a =
[[128 114 128 127 129 128 135 126 145 135 122 155 128]
 [127 138 126 128 130 114 130 129 117 127 123 127 142]
 [127 129 129 149 144 124 127 132 113 129 104 131 128]
 [131 112 129 119 119 141 132 128 151 133 135 138 120]
 [111 107 136 123 135 155 130 129 131 136 128 130 109]
 [115 127 129 118 133 133 128 124 123 137 142 125 131]
 [112 125 139 117 118 121 136 138 122 106 126 115 123]
 [112 136 133 117 127 114 133 132 112 120 134 116 138]
 [125 122 137 141 131 125 133 138 122 112 104 127 119]
 [118 138 132 118 124 111 133 133 113 117 131 117 140]
 [153 138 116 140 136 128 121 120 126 154 127 133 139]
 [132 139 124 132 132 115 128 128 117 131 122 129 143]
 [130 117 127 134 138 138 128 124 134 147 121 147 121]]
Give the 3rd entry on the main diagonal.
129
Give the bottom-left entry.
130
The largest entry in the last column is 143
Give the third-last entry, reading row by row.
121
Give the third entry on the diagonal from the top-right corner.
104
The fifth entry in reading order is 129
Give the first entry on the diagonal from the top-right corner.
128
Give the first entry, reading row by row.
128
Give the entry directly above 106.
137
Give the entry directly below the centre entry.
133
Give the second-last entry, reading row by row.
147
Give the smallest entry in the first row.
114
Give the fourth entry in reading order.
127
The bottom-right entry is 121
Give the second entry on the diagonal from the top-right corner.
127
The third entry, reading row by row -> 128
The entry just left of the centre entry -> 121
Give the 5th entry from the end, reading row by row.
134
Give the second entry on the main diagonal.
138
Give the largest entry in the first column.
153
The entry just right of the centre entry is 138
Give the centre entry.
136

[[131 135 121 137 136 114 120 106 119 132]
 [106 110 152 117 128 155 115 106 111 122]
 [124 129 125 114 114 107 148 138 128 125]
 [120 157 134 135 133 106 126 108 108 137]
 [110 110 144 114 114 126 119 117 129 123]
 [116 112 141 115 112 131 118 113 126 125]
 [117 116 140 114 129 144 147 131 122 130]
 [119 128 104 119 117 143 116 101 150 105]
 [127 113 125 144 149 113 123 139 148 139]]
Which number is the fourth entry, reading row by row? 137
The second-last entry, reading row by row -> 148
Which number is the 2nd entry in reading order? 135
The entry directly above the smallest entry: 131
Which number is the entry directly above 104? 140
The bottom-right entry is 139
Which number is the entry directly below the smallest entry? 139
Which number is the entry in the bottom-left corner? 127
The second smallest entry -> 104
Which number is the entry in the top-right corner? 132
Which number is the entry directly above 150? 122
Which number is the first entry of the largest entry's row? 120
The first entry in reading order is 131
The entry just right of the largest entry is 134
The third entry in reading order -> 121
The second entry on the diagonal from the top-right corner: 111
Which number is the third entry on the diagonal from the top-right corner? 138
The bottom entry of the column that holds the largest entry -> 113
The entry directly above the largest entry: 129
Which number is the second largest entry? 155
The fourth entry from the end, reading row by row: 123
The entry just left of the smallest entry: 116
Which number is the entry directly above 143? 144
Which number is the smallest entry? 101
Which number is the smallest entry in the first column? 106
Which number is the 5th entry in reading order? 136
Which number is the entry just left of 152? 110
Which number is the last entry of the smallest entry's row? 105
Which number is the last entry of the largest entry's row? 137
The entry just right of the smallest entry: 150
